36	10	26	-58
8	41	-15	-8
=> 26

37	35	-69	66	44	1 => 44

-44	-52	-27	26	-23
-44	-52	-27	26	-23
-27	-17	-31	52	38
=> 26

29	54	35	-34	7 => -34

-39	-46	-14	-71	22 => -71

-8	-54	4	-4	9	-13	-14 => -13

-49	-6	13	-36	-65
-56	3	4	-26	-65
54	-28	0	10	-65
=> -36

-28	3	3	-1	-5	54
61	-10	15	14	5	31
=> -5

-55	69	34	22	20	16	-47 => 16

54	-65	-2	-54	-5	26
54	-65	-2	-9	-5	18
35	-65	-28	-9	-5	-35
=> -5
---
[[-30  -3   7 -57 -14   0  17]
 [ -6  21  -9 -46 -19  -7   4]
 [ -3   7   2 -28   4  14  -8]] yields -8

[[ 12 -15   1  -5  -2]
 [-28  -2 -17  -5 -19]
 [ -2   6  12 -64 -17]] yields -17

[[  6   5  -1   2   2   3   5]
 [ -4  -3  -1  -2  -3  -3  -4]
 [-11  30  35  62 -61  62  29]] yields 29

[[-10  -2   0  26   7]
 [-17  38   0   0  40]
 [-25   2  12  51   8]] yields 8

[[ 42 -35  38  10 -52 -69]
 [ 55 -20 -60  72 -41  42]
 [-49  25 -41 -21  52  57]] yields 57

[[  4  -5  -4 -13]
 [ -4  22 -53  -8]
 [  1  26  14   2]] yields 2

[[ 27  25 -33 -10]
 [-35 -32  54   3]
 [ 26  24 -25 -28]] yields -28
---
array([ -5.9,  16.8,   2.9,  -9.9, -19.3,  -6.1, -13.5]) ==> -9.9

array([-10.0,  -7.2,  -6.7,  10.7, -16.5]) ==> -6.7

array([ -11.88,   30.46, -112.95, -132.37,  164.31]) ==> -112.95

array([ 184.20, -177.81,   10.15, -146.95,   95.46,  -28.24, -203.27]) ==> -146.95

array([[  31.40,  111.82,   63.48,  217.10,  -38.01, -153.00,  -82.74],
       [ 165.13,  -39.28,   48.29,   36.11,  -64.19,  -18.02,   34.24],
       [ 120.17,   81.36,   79.00,   -7.49,   22.82,  111.35,  131.44]]) ==> 36.11

array([ 1.877, -0.080, -1.723,  0.576,  0.525]) ==> -1.723
---
[ 49  66  28  14   7  37 -18] | -18
[ 5 -6 58 68 -5 -2] | -2
[-34  36 -29  32  60  13 -56] | -56
[-28  20 -60  33] | 33
[-23 -44  58  24 -28  -4] | -4
[-39  49  22  52 -46] | -46
[-52   7   1  -1  -1] | -1
[-43  -1   3 -34  55] | 55
[ 30 -61 -34  37  35 -42] | -42
---
[[-41  10  68  10 -43  15 -41]
 [-33 -36   4  18  33   3 -31]
 [ 17  36 -45 -33  -1 -12  50]] ==> 10

[[ 26   8 -21  37]
 [-41  64  31 -68]
 [  1 -13   8  51]] ==> 8

[[24 23 23 26 19 53]
 [31 28 15 24 29 20]
 [40 28 17 30 29 21]] ==> 23

[[-67  -7 -15 -40 -15]
 [-10 -36  32  -6  51]
 [-41  -7 -13 -19 -13]] ==> -7

[[-47 -32  -4 -48]
 [ 46  11 -57 -53]
 [ 70 -29 -22  15]] ==> -32

[[ -3 -52  26  34]
 [  2  60  25 -56]
 [-22 -31  28  34]] ==> -52

[[-18 -36  13  57  60 -37]
 [ -6 -36  24  50 -10 -12]
 [ 38  -6 -36  -5  10  37]] ==> -36
---
[[-16  24  -5 -18 -25  -7 -14]
 [ 34 -44  41  46  27  11   4]
 [ 26 -61  34  35  19  11   2]] Answer: 19

[[ 32  22 -71 -18  28 -57 -11]
 [ 16 -37  18 -10 -35  20  48]
 [ 31  21 -70 -18  28 -57 -12]] Answer: 28

[[ -7  61  30 -24]
 [  9  55  -8 -20]
 [ -7 -35  -9 -11]] Answer: -35

[[ 29  23 -31 -70  28   1]
 [ -2  32  -4 -26  20  40]
 [  6  49  28  46  63  23]] Answer: 46

[[-32  -6  10 -31]
 [ -1 -22  39 -51]
 [-43  24  20  28]] Answer: 24

[[ 13 -18  13   1 -69]
 [ 44   0  19   0 -37]
 [-19 -41 -43  -9  -1]] Answer: -43

[[ -1 -30 -69  14]
 [  0   6   6 -32]
 [ -4  -4  21 -37]] Answer: -4

[[ -2 -17  -2 -14  17   2  31]
 [ 15  66 -28  13 -71  10   6]
 [-12  12 -37  29   0 -55 -34]] Answer: 0

[[15  0 24  0 57  2 -6]
 [28  6  4  6 16  2 -4]
 [55  8  4  8 12  6 -7]] Answer: 12
